runs of hidden systems
run 1, Z552 (9 x 18)
[[  8  23 -42 -27  10  -1 -18  -9  -9  15 -15  19  14 -28 -66   7 -41  12]
 [ -4  22  47 -37   8 -37  -1  24   4 -21  48  24  11  16 -16 -20  -3 -34]
 [  0 -40  27  -2  41  -7 -17  23   9  33  -1  24  14 -28  48  45 -10   6]
 [ 23 -44  14  -6 -20   9  51  -5   1  38  15 -46 -18  30   8 -21   8  26]
 [  1  24 -12 -10   5   8 -15 -39  -1 -10 -56  15 -21  20  22 -18 -17  70]
 [-15  49   2   5 -31   1  19 -23 -29  38   8  31  17  -9 -59 -11 -17 -11]
 [ 15  16   9 -39  21 -33 -60  38  25  -6  38  19   7 -14 -28   2  15  12]
 [  0 -39  53 -25  24  -6  28  23   2   6  -3  -7   8 -13   7  26 -51 -31]
 [  6 -27  18  23   6 -16  13 -13  28  32  18  -2 -15  21  66 -38  23  30]]
run 2, Z793 (9 x 18)
[[ 23 -21 -39 -22   0   2  12  -2  -5  29  37 -19   7  -6 -75 -15   5  30]
 [ 12  19  51   0  -3   3  -5  22  -7 -79  10  26 -11  -3  10   2  17 -31]
 [-38 -16   9  -1  29 -20   6 -12  11  69  -4   4  25   8  46   8 -28  -4]
 [ 30 -37 -63  -6   3  29  -5   5  -7 -31 -13 -41 -11 -10 -35  15  10  14]
 [  2  27  76   9 -41   6  36  -3 -15 -10  10   5 -23  28  12 -24  11   0]
 [ -3   2 -22  -3  46 -20 -42 -18  21  23 -25  48  12 -20  30   6 -21  38]
 [ 20 -14 -30  -6 -14  13  35   4 -17  -1  13 -24   9 -15 -70   2 -27 -41]
 [  2   3  56 -23   2 -18 -17  33  11 -27  41   0 -10  27  30  -7  47  11]
 [-31 -17  -4  37  25   8  -1 -23  15  16 -52   5   9 -26  43  19 -44 -12]]
run 3, Z867 (9 x 18)
[[ 44   3 -42 -28 -33   1  14   0 -13  47   7 -22  -9  14 -45  -3   5  31]
 [ 25   8  15  15  -4   2   5 -21  25 -61 -33  -2 -37  15  34 -44 -17   9]
 [-37 -24   3  32  50  -3 -19  -6  16  12  17  44  33 -44  11  13  -2   0]
 [ 32   0 -36 -43  -9  -8  21  22 -40   5  31   7  16  19 -44  20  21 -33]
 [-15  26  63  -5 -33   6  10  11   9 -33 -21 -40 -26  24  20 -13 -16 -19]
 [-41  -9 -10  38   8  13 -37 -10  20  48 -13  -2   8 -23  26  21  19  47]
 [ 60 -12 -65 -16  -5  -5  30 -22 -16  23   3  14  -2   4 -32 -22 -13  12]
 [  5  11  40 -10  18 -17  -1   3  24 -74   6  14 -16  11  16 -44 -20 -22]
 [-55 -12  16  25  26  14 -24  14 -13  10   6  20  34 -38   1  54  16  -9]]
run 4, Z552 (9 x 18)
[[-13   1  32 -36  22   4  27 -11 -36 -19 -20  33  17  -9 -31  17 -58 -15]
 [  3  18  40  13 -11 -30 -13  21  21  44  49  26   0  10  35 -14  38  -1]
 [ 15 -51 -23 -31  28  14  -8   8   6  28 -23 -32   1 -19 -12  39 -30  39]
 [  0  14  48 -12 -22  -5  46 -22  -3 -21   6  -1 -23  43   7 -58 -13  13]
 [ -5  26 -26  15  16  -8 -36 -24   1  48 -31  54  10 -29  16  21  -9  33]
 [  9  -2  -2 -41 -18  -9  26  18 -12  25  47 -26  10  14 -72 -14   0  -9]
 [ -2   6  48 -34  37 -17 -37  17  15 -41 -15  28 -10  -2  34   7 -15  26]
 [ -3 -21  31  31 -14   5  46 -10  -6  73  10   0  13 -14   7   7 -25 -20]
 [ 30 -14 -32 -23  11 -14 -26  -3  31   7  14 -19 -17  25   3 -32  28  66]]
run 5, Z788 (9 x 18)
[[ -3 -23  50 -17   1  18  54   4 -36 -47  23   9   6   4 -33  -4  -6 -19]
 [  2 -16  13 -11  11 -23 -34  40  18  28  22  -3   1  14  61  29  45   7]
 [-28 -18 -31  18 -16  24  36 -33  -8  45 -37 -41   6   8  -6   9 -31  -1]
 [ 38  38   8 -13 -22  10 -14  -8 -11 -39 -17  23 -33  10 -11 -18  24  63]
 [-26  10  18   4  43 -19 -27  -2  19  -1 -12  41  25 -39   6  12 -49 -27]
 [ 23  -3 -39 -13 -15 -18  25   2 -10  26  55  -6  14  16 -46 -27  21 -27]
 [ 21 -44  22 -14   8  26   9  34  -8 -47 -24 -36 -16  -6  19  46   2  -8]
 [-32   6  52   9  -6 -12  16 -14  11  53  13   7  -1  29  48 -22   6  23]
 [ 13   1 -89  11   3  10 -28 -22   1  15 -43  -9   0  -8  -2   9   2  26]]
run 6, Z577 (9 x 18)
[[-27  13  22  34  20 -21 -12 -26  28  22  31  50  12 -14  14 -44   2  16]
 [-15 -38 -52 -48  39   2  21 -11 -35 -14  -1  -2  24  30 -11  15  -1   9]
 [ 26  12  56   1 -45  11  37  20 -15 -30  -8 -18 -25  16   8   5  -2 -44]
 [-42  31  16   9   1 -19 -67  21  34  29  15  -4   5  -8  15  13  30  23]
 [ 10 -34 -59   2  14  28   6 -18 -10  15 -39 -17   7 -32 -34  25 -33  18]
 [ 67  14  13  16 -27  -6  30  -9   4 -22  21  30 -26   3  -6 -55  12  -9]
 [-59  -1  17  -9  49 -28 -20  -6  12  -7  22  36  32  12  38  -5   2  -6]
 [-10 -32 -12 -39  -8  23  36  12 -42  11  -3 -48  10  17 -32  41  -6  -6]
 [ 33  30  24  30 -50   6 -16  18  25 -14 -20 -27 -42   0  31 -12  13 -17]]
run 7, Z577 (9 x 18)
[[ 39  25  39 -14 -27  -8  -2  37   0 -40  -2  -2 -19  -7  -2  11 -11 -60]
 [-34   1  19  10  11 -21 -42  21  49  51  34 -20  13 -24  -1   1   2  -1]
 [ 23 -58 -63   2  16  22  18 -17   7  16 -23 -42  -5  -3   1   5 -13  29]
 [ 39   9  41  27 -24   6  41 -25 -15 -17  -5  41 -29  12  27 -38   7  15]
 [-53  37   0 -25  25 -26 -26  -6 -21   7   8  46  32  26  22  13  19   8]
 [ -4   1 -13 -42 -12  13  11  17 -26  -9 -28 -39   8   0 -48  37 -37 -34]
 [ 49  15  28  15 -33 -10 -29  33  49  -5  17 -20 -31 -22  -2 -18   7 -13]
 [-26 -33 -17  30  42  -8 -21 -20  34  45   5  17  20 -31  25  -4  -7  29]
 [ 29 -33 -38 -18   0  14  62 -33 -43   6  -6   2   0  33  -9 -15  -4  19]]
run 8, Z46 (9 x 18)
[[ 24 -35  15 -38  16   3  41  -8 -21 -35  22   8 -14  37   3 -30  18  46]
 [  3   1   7  14 -17   5   6   9 -20  -8 -30   5  -9  24  77  34  34 -22]
 [-44  30  17 -17 -19  -3   2  -5 -26  76  -9   3  22  11 -11  31 -12   9]
 [ 42  23  31 -16 -19  17 -22   9  -5 -12  -7  13 -26 -27 -48   2   5  59]
 [ 54 -13  23   8  19 -15   5  18  15 -11  -5  41  -6 -35  30   6 -36 -44]
 [ -3 -20 -31 -40  42 -38   5  -3  -4  33  41  31  31  29  13  -9  12   4]
 [  9 -35   8 -31  -4  29  30   0 -35 -29 -16 -28 -18  33  14  18  27  47]
 [ -5  29  50  26 -41   1  -3  17  -2  29 -18  -4 -13  11  55  25  12 -25]
 [-21  30   1  -8   8  -4 -26 -15  -7  59 -13  38  19 -23 -29  18 -21  41]]
run 9, Z867 (9 x 18)
[[-53  -9  23 -14  27  22 -36  15  -9 -38 -15 -12  16 -28 -22  50  -4  22]
 [ 52   8  15  -3 -38   3  12  15 -30  65   1  22  -7  -7   3  37  17   7]
 [ 19  -3 -31 -20   3 -19 -14   0  37 -12 -39 -49 -22  31  43 -19 -31 -14]
 [-22 -48  34  -1  49  17   6 -13  12 -11  12  12   2 -23 -10  -7  -9  64]
 [ 25  14 -27 -19   7 -13  17  -6 -51   8   1  69  18  18  25  24  26 -19]
 [-14  24  28 -45   0 -23  -8  18  19  -2 -16 -33   1  11 -18   1 -63 -41]
 [ -8 -10  28   0   0  23 -42  24   3  -6  -4 -13 -15 -18   1  37  43  65]
 [ 51 -18 -32  20 -13   9  36 -18 -20  45 -39  17  -7  -6  35  18 -21  -8]
 [  3 -16  -5 -42  39 -41 -12   5  45 -12  22 -13   0  27  14 -46 -24  -2]]
run 10, Z793 (9 x 18)
[[ 17  17   2  -1 -30  20  -7   7 -12 -41  20  -9 -25  18 -20 -14  63  44]
 [-23  52  32  21  -5 -14 -10 -26  -2   9 -34  56   3  -5  33  -8 -32 -17]
 [  4 -10 -62 -27  17 -19 -22   6   7  50  23  -6  25 -10 -46  13  -9   2]
 [  3   8  24  10 -23   9   0  33   3 -64  20 -30 -15  -4 -16   2  24 -51]
 [-44  -3  28  28   6 -13  -8  -7  14  48   8   9   9  15  70   4  23  10]
 [  8 -14 -88  17   8  23  -5 -30  -8  -5 -38 -11   1 -13 -16   6  -6  11]
 [  6  42  32 -19 -48   3  23  -1 -24 -12  28  -7 -15  36 -42 -30  24   3]
 [-19  37  20  -5  27 -26 -63   8  22  -1 -17  46   8 -20  34  16  -8   8]
 [  4 -22 -48  17  -8   0  13   5   4  51   8 -30  21 -29 -33  18 -28 -49]]
run 11, Z947 (9 x 18)
[[ 60  -3   5 -42  14 -19   2   5  19  -9 -24  12 -16 -11 -12 -15 -66  -6]
 [ 29 -16   3 -18  25  -1   4   0 -31  10  31  65  19 -22 -34  13  16  37]
 [  9  -6  -3 -30  -7  12  41   2 -55   7 -36   9  16  11   3  52 -27 -34]
 [ -5  24  41 -61 -16  -8  -6  13  -8  47   3 -14  -5  23 -22   8 -11  48]
 [ 49   2  -1  17 -23  29 -15   5  -1  22 -46   5 -25 -46  -5  35 -16  34]
 [ 66  -1 -12 -20 -22 -11  47 -14 -13  20  12  13 -12  14 -29 -42 -23  -3]
 [ 34  11 -29 -57  32 -20 -30  12 -18 -13 -14  49   8  -6 -11  26 -14   9]
 [ -1 -26  51 -16   7  17  36  12 -37  11  15  20  15 -29 -39  35 -24  -5]
 [ 20   6  -8 -31 -31   3  14  12 -39  58 -14  -4  -3  34  24  42  22  19]]
run 12, Z46 (9 x 18)
[[ -4  -9  12  24  37 -29 -33   0  38  21  29  37   8 -22  44 -17  15  17]
 [ 15 -38 -37   4  13  18  57 -45 -40  15 -11  21   4  13  -4 -13  -6  32]
 [ 26  44   1 -29 -41 -14   3   4 -12 -24 -21 -16 -27  54  30 -16   9 -19]
 [-65  21  39 -11  17   3 -27  15 -19  -7 -16  15  25 -16   1  56  -9 -15]
 [ 35 -12  -4   8 -25  13   3  21  -8  46  38  -3   4 -38 -58  15  23  13]
 [ 53 -21   3 -15  21 -11 -14   6  46  -8 -24 -17 -28  -7  29 -24 -41  19]
 [-25  -9  28  12  30 -18  29 -26  -7 -13  31  58  20  17  34 -33  12 -11]
 [  6  -2 -67 -14 -14  17  10 -13 -51   7 -22   0   7  26   4  35  40  12]
 [-11  25  53 -36 -37   3   8  24  -2   2 -21 -48 -19  25  -8  11 -31 -14]]
run 13, Z947 (9 x 18)
[[-43  40 -16  22 -43  26   5 -12 -44   7 -17  -6  13   6 -27  33  26 -15]
 [ 10  34  14 -19 -46  -9 -20  33  26   6  -3 -62 -24  11 -15  -6  -8 -28]
 [ 51 -29  -1  18  14 -11 -39  25  53  11  23  -4 -16 -36   6  -9  11  22]
 [ 31 -59 -29  15  36   2  48 -24  -7 -16   7  30   7  -5  24 -20  -7 -11]
 [-47  16   1 -43  32 -19  10 -22 -35 -17   2  39  23  46  15  -5   0  11]
 [-64  34  37  11 -12  24 -22   3 -17   6 -26  -3  10 -23 -17  44  -6   4]
 [ 15  15   5  28 -66  19   9  13   9  36   9 -55 -22  -1 -15  -2  25 -12]
 [ 59 -10 -34 -11   3 -21 -28  14  50 -11 -14 -27 -29   2  20 -30 -14  -1]
 [ 20 -38   4  10  55  -7   6 -11  15 -33  31  51   9 -31  -7 -32 -11  14]]
run 14, Z788 (9 x 18)
[[ 36 -10  -6 -34  19  -1   8  -4   9 -68 -34  -7 -20   6  -7 -23 -45  -2]
 [-21 -27  37 -16  53 -23  10  -2   2  -6  49  44  22   7  12 -21  10  19]
 [-11 -22 -62 -13   5   0   2  13 -32  40   3  -7  28  14  11  52  28 -20]
 [-11  15  37 -33 -42  29  21   6 -26  -1 -27 -51 -20  25 -26  16 -12  22]
 [ 29   3  36  10  11  -8 -38   4  35  30 -10  26 -18 -34  17  -4 -14  59]
 [ 26   9 -48   8   9 -17  27 -34 -12  20 -16  42  14  -6  -2 -20 -41 -37]
 [ 12  -7 -16 -59  20 -14   4  15 -10 -65  20 -13  -4  37 -27 -17   5  -4]
 [-34 -46  51  -7  38   7   5  24  -8  15  26   5  20 -18  12  41  11  14]
 [ 15  12 -31   2 -39   0  14  -1 -24  83  -8 -11   2  24  22  23  24  -1]]

runs to name
run 15 (2 x 18)
[[ 27  24 -49 -24   7 -31  13 -25 -12  23 -22  36   8  24  14 -14 -37 -33]
 [-23   1   5 -40   8  -4 -24  23  27 -22  31 -45   3  -1 -63 -15 -12  11]]
 : Z793
run 16 (2 x 18)
[[ 54  13 -11  -5   8 -30 -45  27  31 -36  23  21 -16  -3  20 -18  28 -13]
 [ -8 -49   3  16  51 -10  18  -4  14   4  25  25  33 -38   1   3 -31 -38]]
 : Z947
run 17 (2 x 18)
[[ 39 -21  27  39  -7  12   7 -11  39   6   3  -1 -23 -44 -19 -38 -27  26]
 [ 22   6 -40  18  30 -28  -1 -33  18 -17  -4  52   4   6  34 -49 -14 -16]]
 : Z46
run 18 (2 x 18)
[[ 33 -15 -47  35  30 -19 -18 -23  41   8   1  27  -4 -29  19 -38 -11   7]
 [ -5 -42   3 -12  38  -2  59 -32 -20  -2  26  31  18  19  -3 -31 -15  10]]
 : Z577
run 19 (2 x 18)
[[ 40 -41 -57  -5  18  -4  16 -13  -4   6   1   0  -9  29  45 -12  33  29]
 [-23   9  28 -22  37  -6  14 -29  -4 -47 -31  28   1   9  12 -25 -53   8]]
 : Z947
run 20 (2 x 18)
[[ 12  18 -10 -43  28 -44 -39  10  32  37  22  23  13  -7 -21 -14 -29   7]
 [ 37 -51 -25 -27  16   5  49   4 -24   7  13  -1  13 -10 -39   8 -28 -21]]
 : Z788
run 21 (2 x 18)
[[ -8  31 -19  51  -4 -15 -15 -24  22  52   3  38  19 -39  -5 -17 -12 -21]
 [ -4 -23 -66 -16   2  15  13   1 -16 -35  15 -44   8  10 -50  -4  15 -18]]
 : Z947
run 22 (2 x 18)
[[ 18 -34  18  -6 -13  11   4  32   8  37 -30 -51 -14  -5  36  49 -16 -10]
 [ 19  24   7  25 -38   7  -5 -19  21  61 -20  -8 -25   1  12 -21   5  54]]
 : Z577
run 23 (2 x 18)
[[ 36  16  16  25 -20  16 -16  32 -13 -29  -8  26  -6 -48 -13  44  11 -38]
 [ 23 -25   0 -23  -6 -29  33  18   9  59  44 -18  14  19  -1  -9  -6 -38]]
 : Z947
run 24 (2 x 18)
[[ 16  47 -33 -11 -36  -7 -25   5   2 -41   1 -18 -21  34 -11 -27  40   2]
 [-43 -21  44  30  31  20 -17   5  23 -33  -8  -4   9 -51 -12  13 -30  -7]]
 : Z788
run 25 (2 x 18)
[[-23  31 -46 -28   1   4 -37 -16 -10  -1 -32  -4  -1  23 -10   9  15  61]
 [  8  60  17   1 -52   8  -6   9 -17   8 -24   5  -7 -18 -48  17 -24 -31]]
 : Z793
run 26 (2 x 18)
[[ 11 -29  18   1  37  15 -30  12  26 -51  -2   3 -10 -47 -28   1 -12  39]
 [ 39 -38 -14  42   4 -10  39  -1  12   7  30  13  -1 -10  28 -25   7 -53]]
 : Z46
run 27 (2 x 18)
[[-21 -33   4  12  37   3 -10 -13   7  32  29  22  15 -10   9   0  35  74]
 [ 31  13 -49 -24  -6  -5  36 -26 -50  -6 -19  36  10  25  -9  -1 -17 -29]]
 : Z867
run 28 (2 x 18)
[[ 19 -23  -7  44  -2  15 -26   7  14  28  12  10 -11 -37  18  17  52  49]
 [ 39 -31 -55   4   1  -8  48 -22  -8   5  -6  -1   2  15  11 -23 -22 -44]]
 : Z867
run 29 (2 x 18)
[[  0  20   8  -9  44 -23 -50   1  11 -30 -10  64   7 -17  25   5  -5  17]
 [-16 -21 -16  -8   3  -3  36   4 -12  40  12 -22  28 -10 -38  14 -48 -55]]
 : Z793
run 30 (2 x 18)
[[  7 -24  41  -3  25   1  -7 -13  16   5  20  21 -14  -3   4 -28  11  82]
 [ 13   1 -50   0  21  -2  13 -24 -42 -18 -31  58  16   3  26  22  -4 -23]]
 : Z867
run 31 (2 x 18)
[[-10 -29  58  -3  -3  29  28   3 -24 -20  -5 -13 -18  15  21  14  26  54]
 [  3  44   4  25 -29  -8   3 -31  -1  50 -44  24 -14  12  46 -13 -21   2]]
 : Z947
run 32 (2 x 18)
[[ -8   4  -9 -21   6 -18   7  12 -19   3 -29   7  10  31  63  33 -16 -58]
 [-13 -19 -24 -16  -6   9 -16   3  37  27 -14 -81 -14   7 -10  -2 -12  38]]
 : Z793
run 33 (2 x 18)
[[ 54  -7  36   2 -14   2  32 -11   8 -33  -2   6 -39  20  23 -48  -1  25]
 [-18  31 -42   8  -1 -13 -17 -32  -1  54 -45  17   9   4  25   7 -35  -2]]
 : Z552
run 34 (2 x 18)
[[ -1   1  36  20 -24  38  12  -5   9 -25 -32 -38 -21 -32 -40   0 -41   8]
 [ 57  28 -18  11 -34 -20  -5   7   3  26  35  26 -14  12   5 -30  47  -2]]
 : Z947
run 35 (2 x 18)
[[ 32  13  49  21 -36  23 -21  32   5 -29   2  -8 -31 -23  -3  16  38  15]
 [  8 -28 -28  54  -7   7   7  -5  19  40 -20 -23  -2 -16  52  19  -3 -32]]
 : Z867
run 36 (2 x 18)
[[ 35 -34 -22 -24   2  -5  41 -17   6  46 -18 -30  -8  16  -2 -19 -53   0]
 [ 30 -19  38 -20  12  15  -6  12   9 -55  17  -3 -26 -15 -35 -17  12  54]]
 : Z793
run 37 (2 x 18)
[[ 43 -35  14 -35   0 -10 -14  40  30  33  -7 -43 -18  -5  18  26 -25   2]
 [-31 -23  23  -4  19   2  34 -40  20   0 -12 -26  -8  27  23 -45 -37  31]]
 : Z552
